Each path below is one point turned by a fixed rotation once a step. After each direction that follows a path, write how fast that rotation turns it, in degrees per step (0 if it stays still).
Each turn is a multiple of 5 degrees from 10 to 175, or 0.
Each row of a path follows its step; steps can be skipped.
Path 1:
step 0: [ 15   0  30  24 -13  27  -9 -14  -8 -20   1  -7 -18  29  -7  -9  20  26
  -3  15 -22  -4 -25  -5  -2 -25   7  17  15 -11   9  23   5   7   9  17
 -10 -32 -18   3  12  -7 -26 -33 -29 -14 -34 -11 -28  -9  -1   7   0  13]
step 1: [ 21  41  17  -7 -24  -7 -11 -19 -14   3  24 -15 -17  -3 -13  -7   8  15
  13 -43 -20 -19  -5 -17 -14  -5   5  17  -5  38  32  -3  10   3  -1   8
 -27 -25   7  15   4  24 -20  12  16 -21   3   5 -19  12  -7 -13  14  16]
step 4: [-40  26  -2  -7   1  26  19  -2 -28  -8  -1  22 -13 -29   7 -22   1   8
  -2 -15   5 -14  21 -10   7  -9 -24  13   6  13   6 -11   2   2   5  19
 -29 -27  -3  -5 -12   2 -32  -8  -5 -35  -6 -14   2 -11  25 -30 -31  23]
step 6: [-24  18 -12 -19  -3  32 -22 -14 -13  -7   2 -30  -9 -41 -17   0  10  20
   6 -17 -10   5  -7 -10  -6  14  -7  33  -7 -28   6 -14  37  18  11  22
  -7   4 -12  19   8  10 -22   2  -3 -27  -2  -2 -22  13 -29 -24   3 -15]
step 9: [-11  52  -3 -21  12  15   1   4  12  -3 -12  -5 -18 -21 -11   3   6  23
  19 -37  24   8  33 -20  33  -6  -3   5  10   6 -15  22   5 -18  20  31
   2 -11 -19  -6   0  14  16 -17 -14  -8  -4   9  18 -16   4 -31  10 -11]
step 10: [ -3  21 -27 -36   4  18 -10  10 -11   4  39 -21  17 -22 -20 -23 -15 -18
  -9  -8 -18  20   6   9  27   4  -8 -15   9  -4 -10  23   1 -10  24  11
 -24  20   3   0  13 -24 -22  -5 -25  32  -4  15  -2 -11  19 -20  -2  20]
step 14: [ 29  38  16  -2  -4 -13 -21  16  -6   5   4  -9 -36 -11 -15 -15   7  22
   0 -18 -26  21   4   2  21  22   2  -7 -16  33   2  23  37  13  10  28
  19 -22  -9   7  11  22  20  -7 -12  22 -11  15 -15   3  10   8 -11 -11]
step 17: [ -2   6   6   0  33  10 -15   9 -22  -1  -6   2 -18 -31  -1 -29 -17  19
   8  -3  -2  -8  -4 -18  22   2   9 -27  14  25  42   1 -13  13   8   1
  -8 -19 -23  -1  -6  -5  -3 -24 -16   2 -31   2 -26  36  -7 -15 -21  35]
step 18: [ -1   3  13 -13  11 -21 -17  16  -5 -15   9 -15  20 -35  -9 -13   3  20
 -16  20 -38 -11   7  -1 -19 -44   7  10  11   0  14   1   9  -4  19  32
 -31  -8  -3  20  14  27 -18  -7 -15   0 -10 -38 -13  28  12   8  -2  -8]
Directions:
[  3   4  -1  -2   1  -5  -1 -11  -6   2   1  -4   0   1  -3  -3   0   4
  -3  12  -8   3  -2  -1  -8  -2  11   0   2  -8   7   5   2  -2  -5  -6
   0  -5  -3  -3   3   7   4   0   1  -9  11   2  -6   2  -7  -3   0  -3] => 60
[ -4   9 -12  -4   2  10   5   4  12   7   1  -3   0   7  -5   3   4   1
  -4   1  -2   4   7  -3  -2   3   1  -3  -2  -7  -2  -8   1  -1   9   2
   5   6   5  -2   1  -5   1  -5   3  -7   7   4   1   1   1  -3  -3   0] => 20
[ -5   7  -4   1   8  -4  -6  -3   0   0   2  -3   4  -6  -1   4  -6  -9
   8  -7   1   0  -3   2  -5   3   3   1  -3  -3   5  -4  -3   3  -3  -4
  -7   3   9  -5  -1  -4 -12   5  10   0  -2   1  -4   7  -7  -1   1   6] => 155
[ -5   4   0  -2   6   0  13  -2  -9  -3  -9  -2   2   1  -1  -3   0  -1
   6  -4  -3   7  -5   2   4  -1  -6  -2   4   5   3   3   4 -10  -3  -3
  -5   5   5  -8  -1  -8   6  -4   3   4   4  -2  -5  -3   6  -2  -5 -10] => 60
[ 0  0 -1  3 11  3  0 10  0  5  3  3  5  5  3 -2 -1 -3 -5 10  0  4 -2 -4
 -9 -8  3  1  4  2 -8  9  4  2  6 -6 -8  1 -5  1  1 -5  1  1  8  4 -7 -1
 -2 -6  2 -7  4  6] => 140
[-2  3  0  5  2 -1  8  3  5 -7  0  0  0  0  1 10 11 -5  0 -1 -1 -1 -2  0
  3  3  5  7  3  7 -2  3 14  1  1 -9  2 -2 -2  8  2 -1 -7 -1 -6 -1  5  7
 -6  5 -2  7  3 -1] => 55
[  0  -3   4  -4  -1   4  -6   0   4  -6   5  -1   9   4  -2   4  -2  10
   2   3   6   1  -3   1 -11   6  -2   9  -7   7   9   2   5  -4  -2   3
  -1   2  -2   1   3  -1   0  -2   5  -1  -3   9   7  -1   1   0  -8  -8] => 140
